Here are some points, each followed by its number:
[ 1.32  0.97  0.31  0.51  1.04 -0.49 -1.47  0.89] 0
[-1.13 -1.86  0.35  0.06 -0.54 -0.51  0.42 -1.48] 1
[ 0.9  -0.02  0.1   0.55  0.09 -0.57  0.06  0.09] 2
[ 1.63  0.43 -0.78 -0.62 -0.91 -0.28  0.43  0.03] 3
[ 0.77  2.03 -0.54  0.62  0.3   0.61  0.17  0.06] 4
[ 0.25 -0.07 -0.52 -0.06 -0.06  0.65  0.29 -0.28] 5
[ 0.   -0.05 -0.24  0.78 -0.27 -0.31  0.24 -0.13] 6
[ 3.13  3.72 -0.97  0.34 -0.99  0.53 -2.02  0.59] 7
[ 0.29 -0.8   0.93 -0.51 -0.22  0.32  0.47  0.21] 8
[-3.57 -6.37  1.65 -0.09 -2.63  0.09  2.95 -2.63] 9
[ 0.32  1.58 -1.4  -0.9  -0.27  0.39  0.71  0.13] 10
[-0.51  0.27  0.51  0.46  0.82 -0.37 -0.4   0.12] 11
[-0.3  -0.98 -0.64 -0.1  -1.13 -1.07  0.06  0.16] 12
[-0.03 -0.56 -1.72 -0.09  0.95  1.24 -1.16 -0.13] 13
[-0.28  1.02  0.28  0.49  0.18 -0.06  0.42 -0.19] 14
[-0.52  0.78 -2.27  0.69  1.02 -0.29  0.32 -0.72] 15
[ 0.41 -1.64 -0.72 -0.1  -1.12 -0.8   0.21  0.5 ] 16
[ 0.61  3.47 -0.89 -1.22  2.3   1.45 -1.78  0.87] 17
[ 1.07  1.99  0.03  0.29  1.86  0.4  -1.36  0.9 ] 18
Which three points above are nearest to each new point by angle? Their numbers follow each, nearest first.
[-1.74 -2.95  0.75  0.26 -1.07  0.27  1.82 -1.23] 9 1 8
[ 0.3   0.48  0.16 -0.21  0.05 -0.72 -0.19  0.36] 0 2 7
[-0.35  0.14  0.02  0.46 -0.4  -0.22  0.4  -0.15] 6 14 9
[-1.13 -2.26 -0.52 -0.23 -0.62 -0.23  0.67  0.27] 9 16 1
[-0.41 -0.27  0.74  0.4   0.05  0.42 -0.78 -0.1 ] 11 1 9
[-2.01 -0.22  1.59 -0.35 -2.21 -4.7  -0.99  1.6 ] 12 16 11
[ 0.56  1.6   0.35 -0.09  0.92  2.04 -0.21 -0.29] 17 4 18
[-1.04 -0.69  0.67  0.18 -0.6   0.05 -0.1   0.41] 9 1 8
[ 0.88 -0.73 -0.24 -0.28 -0.2  -0.8   0.34  0.07] 16 3 2
[ 0.6   0.26 -0.08  0.34  0.59  0.52 -0.05 -0.61] 4 5 18
[ 0.34  1.63  1.39  0.01  1.16 -0.88  1.31  1.78] 14 18 11
